Where one turn sends some rows of the set: a few examples, then the rows asked:
Kuzun: [-26  43 -14 -11 -10 -41  -6  -1  -9 -12   8 -21 -19   9  15  20 -42 -14
  -2  33  -7]
rumu: [-12  -7  -3  -1 -29 -44  27  16 -48 -31 -34   6  -4  -1 -29  -9  22 -19
 -29  -8   9]
vena: [ -3  43  16   1 -27 -35   0  26 -30 -41   9  26  41  17 -24   5  -2  23
 -30 -22  13]
peli: [-24   8 -11   0 -23 -29  36  19 -42 -34 -33  -7 -15  13 -16  -9  25 -23
 -32   3  13]
gipi: [-33  44 -12  -8 -17 -35  -5 -10 -18 -14 -10 -16 -23  18  -8  31 -24 -27
  -4  39  -5]
duvi: [-18  26 -13  -2   4 -44  35  10 -32 -28   3 -12  44 -10  14  -8  -1  31
  -7 -21 -12]
gonib: [-21  45  -8 -12  -8 -51 -16   4 -21 -14   4 -18 -16 -12  15  33 -42  -1
  -7  31  -4]
kufid: [-25  34 -13   3   0 -43  43   1 -20 -40   7 -16  33   6   5 -14  -2  26
  -2 -24 -17]
kezuf: [-23  38  -7   0   5 -41  37  16 -29 -35   5 -20  41  -9  15  -7  -1  31
 -12 -17 -10]
tevi: [-27  42 -10   2   3 -40  44   9 -20 -42   6 -23  33   0  11 -11  -1  25
 -10 -19 -14]
satev: [-13  10  -1 -16 -25 -54 -19  -6 -27   5  -7   1  10   0 -21  28 -31 -30
   3  26  -9]
pokag: [-15   2  -5   1 -25 -44  25  20 -55 -33 -36   5  -9 -10 -20   0  26  -9
 -35  -2  15]
lotun: [ -3  32   9  -3 -25 -21   9  27 -23 -28  12  23  52  38 -17  -7  -4   5
 -25 -15  14]
tatus: [-14  27  15 -10  -2  19  -2  17 -15 -53  15  21   2  22  -7  -1  10  11
 -34  -9   7]
nuv: [-17  24 -16   3   0 -47  38   0 -28 -31   6 -10  40   1   7 -11  -4  31
   1 -26 -15]
kopu: [-27   0 -19 -10   5 -23 -12  13 -29 -35  -3 -14 -20 -22  38   9   4 -11
  -6  28   5]
mozip: [-16 -13 -15  -5  -6 -49 -24  -1 -34 -41  -4   2 -23 -35  15  15   1   4
   4   9  -1]
pavod: [-10  23  18 -13   1  14 -11  23 -27 -49  11  25   9   6  -3   5  11  17
 -38  -8  10]
mal: [ -9  16  -1 -14 -21 -61 -14  -1 -11  -2  10  -7   5  -4  -7  18 -50 -16
   7  20 -16]
leg: [-11  27   1 -13 -15 -64 -21   5 -22  -8   6  -9  -2 -20   1  30 -46  -2
  -2  23  -9]
ruf: [  0   8  16 -13  -3   6 -16  18 -30 -40  13  34  18   5 -11   4   8  19
 -31 -15   9]
nopag: [ -1   2  12 -11  -9   7 -11   7 -22 -42  15  37  13  20 -18  -5   5  13
 -22 -21   1]
Rokel: [-17  28   7 -15 -19 -55 -24   4 -35  -5 -11  -4   3 -21 -13  40 -26 -18
 -10  32  -2]
Taz: [ -9  56   1   7 -18 -28   0  18 -36 -46   4  25  20  19 -12  11   3  37
 -29 -17  20]
fom: [-28  47  -1 -10 -14 -43 -17   1 -31 -17 -12 -14 -17  -9  -5  43 -22 -16
 -16  40   1]
miz: [-11  39 -11  -1 -15  -8  15  22 -25 -24   9  23  36  51  -1  -7   0  11
 -21  -8  19]
meguv: [-19  25 -11 -13 -17 -49  -4  -4  -3  -6  12 -16  -4  15   2  11 -49 -23
   8  26 -14]
Biz: [-15 -20   2  -4 -23 -57 -17  -5 -15 -52   4  -3 -16 -23 -10   2  -5 -13
   9  -2 -16]
Lukep: [-25  21 -12 -11 -23 -42  -9 -14 -17  -1  -6  -5  -6  25 -17  21 -29 -35
   8  30 -10]
tov: [ -9  14  11  -9  -8  15  -3   6 -11 -50  17  28   4  30 -16  -7   7   9
 -24 -15   1]
Nepu: [-21  11  -9   0 -19 -33  29  22 -52 -34 -37  -4 -17  -1 -11  -2  27 -13
 -37   3  18]
Pepes: [-19  -4  -8  -1 -30 -36  35  16 -41 -31 -31  -1  -6  13 -25 -13  23 -28
 -27  -4   9]
vab: [-26 -11   6 -11 -21 -40   0   8   4 -52   8 -20  -8  -3  -3  -9  -8 -40
   4  11 -18]
gipov: [-35   0  -7 -14  -5 -20   1  19  -6 -42   4 -27 -11  -2  26  -5  -1 -39
  -4  29  -4]
dogim: [-15  54 -14   5 -13 -11   9  14 -34 -36   4  23  17  40   1   5   4  30
 -25 -10  23]

ruf goes to nopag
nuv goes to kufid
Now find these:
vena goes to lotun
gipov goes to kopu
satev goes to Lukep
gonib goes to leg
Nepu goes to pokag

Where one turn sends some rows of the set: a few examples, then the rows asked:
gevon: [ 16  -9  26 -27  28 -36  -6  -8   1  21 -15 -11  11  -7 -10 -14  -9 -22
 -28  15   4  -7   6  20   8]
gibi: [  0  -8   9   1  17 -13  -6   2  43  14 -32   7   2  -6   6   2 -51  34
 -30   2   8  18  -2   9 -10]
kopi: [ -5  44  26  19  17   6 -40  -6  12  11   0  -7  46   8  15 -15  -3  -4
 -12  -2 -24  31  -4 -26   7]
nof: [  1  -4  15 -15 -10   2 -25 -31   6  10 -16 -10  27 -14  19 -37  -7  14
  20  21  -1  40 -25 -11  19]
darip: [ -5  24  25 -25  -1 -20  -6  -8  27 -11 -16   2  -6   6  16  27  23  14
  -7  -2   1  18   7  -3  39]
fafak: [ 20 -13  25 -36   6  -1  -9  25  11  -2 -18 -13  28 -10  -2 -26 -29  10
  18  34  -2   5 -18  13   0]
Dig: [ -2  34  -5   0  17  31 -22  -1  52   1 -23 -21  19   3  11  -4  -3  17
  16  17   4  18 -15 -17  48]
Domub: [ 52  -2  13  16   4 -12 -31  11  22  27 -32   5  34 -36  -3 -17  10 -10
 -23  -9  11 -10 -18 -21   9]
Pere: [ 16  -1  -2 -29  28  23 -21  11  37   4 -16  12 -10   3  11   3  38 -16
  -8  29  18   7  -9 -16 -27]
Duvim: [  2   6   3 -14  18 -10  12  16  21 -17  18  -1  14 -37 -12   9   0 -24
 -20   8 -11  54 -11 -32  18]
kam: [  0  -1  -4 -10   5   9 -11   2  21   5  -6   0  15  -3  13 -14  -7 -66
 -23 -25  14  51 -20 -18  22]
lizot: [ 10  -4  -5  -1   0  14   3  22  40  27 -21  -7 -27   9   7   7   5 -16
  15 -28  34   8 -35 -27  32]
Lotep: [-17  19  -3   9  -7   3  -8  19   0   9 -49   2 -12   0   3  11   2  14
   8   5   9  41  -8 -34  24]
nekob: [ 10 -18  26  19  25  -4 -14  20   5  13  -8  19  22   4  -7  -9 -32  36
  -7 -11  24  21  -7 -41  10]
Tiri: [ 10  -6   3 -19  43  -8  -8   2  12   0  22  25 -10  -1 -12 -17 -11 -15
 -16 -33  -8 -25  14  -5   6]
puv: [ 26 -41 -34  -8  19  -1 -20  26   5  -4  -3  -1  13 -20  -5  -8 -17   7
   1 -11 -28  -3 -21  -1  11]
voli: [  8  20  -9  -8  36   7 -17  27  43   0   9  -9   5  -4  22   9  10  -3
 -17 -40   6 -11  -7  -4  51]
Nul: [ 11   5   6 -10   4  19 -17  23  54 -13   9  -4  30 -42  32 -21 -22  11
  14  20  -2  21 -31 -18  17]
daso: [  2   5  -5 -23  11   7 -13  -4   3  10  -8   4   2  -6   4   4  -7   3
   4 -52   3  17 -13 -12 -53]
baze: [  5  11  16   6  32 -13  -9 -15  38  -1  -7  -2   5  -4   3  -3  35 -21
 -48 -13 -14 -22   0  -4   6]
ref: [  3  36  23   2  -9   4 -11 -14 -16  20 -20  18  20  -8  10 -20 -11 -18
  11 -16  23  30 -13 -40 -13]
tafeg: [ -6  12  -3  13  37  24 -25   5  64 -17  12  16  16 -10  26 -11  12   3
 -35   2  -7  16 -14 -27  17]
luk: [ -7 -13  13 -17  10 -17 -28 -10 -17   8  -5  -2   7 -16   8 -34  -8 -16
  15   2 -26 -11  -6  -3 -28]
Dolom: [ 15  -9 -25   5  34   8 -16  23  20  24  -2  -2   4  -4 -34   4 -24 -21
  -2 -49   5  14 -17 -33   2]
babi: [ 15  -2   1 -16  24  -8 -15  18  21   9  -8  11  -2  11   1  -2 -11 -43
  13  17  25 -28 -11 -12  45]
nane: [ 21  -1  -1  -8  10  24 -13 -34  39  20  22   1   8 -10  31 -26 -23   7
   8 -11  -9   9 -22  -4 -30]
dad: [-22 -10  18  12  -9  13   5   6  44 -16 -26 -22  -4  -8  21  15 -17 -10
  18 -21  -3   1   0 -27 -17]
mulo: [ -8  15  41   3   0   9  15  29  35  -8  -3 -15  28  16  20 -15 -20 -27
  -2 -10   2  -1 -44  -6  -7]
budin: [ 26  30   5 -12  14 -18 -19  18  11  51  -8  -2   1 -29  22   1   7   2
   5  -7  30 -10 -39 -11 -13]
til: [ 20  29 -24 -26  15  16  -4   7  17   3 -31  15  -7   3 -41  -1  19   0
 -11   1 -16  24 -17  -6  -9]

nane goes to darip
Domub goes to mulo
Now find these:
ref goes to lizot
til goes to nekob
tafeg goes to gevon
nof goes to voli

Where one turn sends some rows of the set: a few examples, then the rows asked:
Sak: [ 12  -1  55 -23 -32  -4 -12   7  15  15  34   1  -6  51 -17  12 -24  -6
 -10   9 -28  10  17 -36  11   6  -8  16 -16  35]
larit: [  7  19  -6 -19 -40   7   7  24 -16  25  38  -8  -3  13 -17 -29   2  12
  43 -25  -4  26  -3 -10  18 -12  29  10   1  -8]
Nim: [ 43  18  23 -65 -20  10 -28  11  -6  11  30   2 -29  19 -24   5  -4  -4
   7 -39   7 -14  -2  -3  18  25  -9   4   8 -12]
von: [ 26 -22  45 -39   7   0 -13 -11 -13  -5  37 -13  35 -21  22   9   4 -12
 -23 -17 -11  32  11 -14  36  10 -32 -20  28   9]
sado: [  4  22  40 -20 -24   6   1  15   0   1  27  -4  11   4  12   8  23  -1
   6 -61  -9  72  10 -11   4 -28  22  -2   0   4]
Mosok: [ 18  -4  33 -10 -54  31  12  -7  37  -1  37 -22  17  14   4   4   7  -9
  17 -43   0  40   7 -14   5   9 -17 -28  -6 -17]
Mizi: [  9 -19  12 -28  -2 -14   1  31 -30  -9  36  -1   5  38  -2  -2 -54   0
 -14 -30  15   8   5 -15  41 -22   7 -37  -8  19]
Kines: [ 16  -9  17 -56 -18  -5  20  -2   1  -3  25 -22 -24   5   4   8  -1 -23
  -2 -62  -2  46  26 -11 -19 -29  13   2   5  -8]
Suzut: [-18 -27  32 -39 -25 -12  -5  28  -4   2  18 -27  39   3 -28   4  12 -20
   8 -27   5  63   3  -1  22   2   7   4  17  21]
Tota: [ 28  39  20 -13 -11  15  -4 -16   4  -8  20 -18   7  12  20   6 -40   8
   7  -2   6 -11   8 -12  50  -6 -36   8  -9   5]
piri: [ 27   9   3 -26 -13  -7 -21  31  10   7  40 -14  -7  13   5   1  10   2
  -6  19   8  54   9   0  10  -7 -61   0   6  -2]
vadi: [ 31  10   4 -45 -20 -11  -6   7  -7  20  -1 -13  19 -18  10   7   2 -35
 -15 -32  34  42   5 -20  20 -29   6 -18 -27  -1]
nevum: [ 29  16  22 -39 -20  29 -10  -7  20 -14  28   4   8  28  23   4  14   6
   7 -14   1  29  20  42   7   0  -1 -20  30  -8]
linot: [ 45 -50  30  14 -17  13  -2  13 -15 -12  31  -7  -8  11 -12  11   1  -8
   9 -29 -11  -9   6  -9  36  -3  22   5  -2   2]
Gef: [ 11  -7   3 -33  -8 -37   8  33 -14  16  46  11 -19  15   4  -8 -32   3
  -8 -10  12   2  27 -34  12 -15  20 -25  26   4]
gafo: [ 36  -3  16   3 -22   0 -24  -8  10 -17  29 -17  27  21 -10   7   0 -11
   6  -8   0 -21  21 -12  39 -14  45  -4   6  -4]
zisi: [  7  -3  31  -9  -8   7  -3  22 -13  31  41  10  11 -23  21  -7 -57  15
  -4 -16 -17  10   9 -23  14   7  12  -5  11   3]
non: [ 33   8   0 -73 -28   7  27   5   7 -27  31 -27   0  35 -28   7 -11  11
 -12  -3  -5   9 -14   3   2   1  16  -5  -7   2]
Pomup: [ 17  13  26 -52 -10  -1 -28  16  -5 -11  30  -6  17  34   5  31  11 -33
 -22 -26  26  20  -4  -5  -9 -16 -39  19   0  29]
kime: [  4 -17  28 -37 -25  12   1 -11 -37   2  -6 -21  14  26   6  -1  -3  26
  15 -24  13  45  41 -18  27   0 -27  -3  13 -13]
Nem: [ 33  -6  46 -46 -13   7   7  46  12   8  51 -22   5 -20 -15  14 -23 -25
  -6  -6 -13  11 -26 -37  11 -28  -3 -10  -3  24]
bevet: [ 22  11  17 -27 -41   0  25   1   6 -13  11 -17  17  39  41  -7   8   6
   1 -19   2  29   8  15  18 -16 -44  -2  29  12]
kota: [ -6  -2  14   1 -11   0  24  28  -7  -5  36 -13  48   6 -25   4  -8  -8
   7  11  -2 -16  -3  -5  35 -22   7   4  10  -5]
dun: [ 25  37  13 -45   5   1   1  21  11 -38  46  -7   2 -11  -8   7 -13  -5
   3 -35   3   6  29 -15  -5  23  10  12 -18  20]
zuv: [ 11  -4  19 -17 -11  -2   0  13 -10   6  34  30   2  31 -17   8 -21 -13
  19   4 -42  24  32   0  36   6  -9   3 -17  43]
Voto: [ 45  -3  29 -50   5  -3 -29  21  -4  14  17 -28  11  12  18  37  -1 -44
  10 -28   1  39  -4 -16  14 -30 -30  -7  29   6]
Kemuk: [  8  -4  41 -27 -39  14 -21   8 -32  11  12 -24  -2  24 -22 -15 -40 -23
  10   6 -31   5   8 -33  32 -23 -10  15 -10  -7]

Mosok goes to piri
Pomup goes to Kines
kota goes to Kemuk
Now find these:
gafo goes to Sak
kime goes to von
dun goes to non
bevet goes to Voto
zuv goes to Mizi
Tota goes to Nem

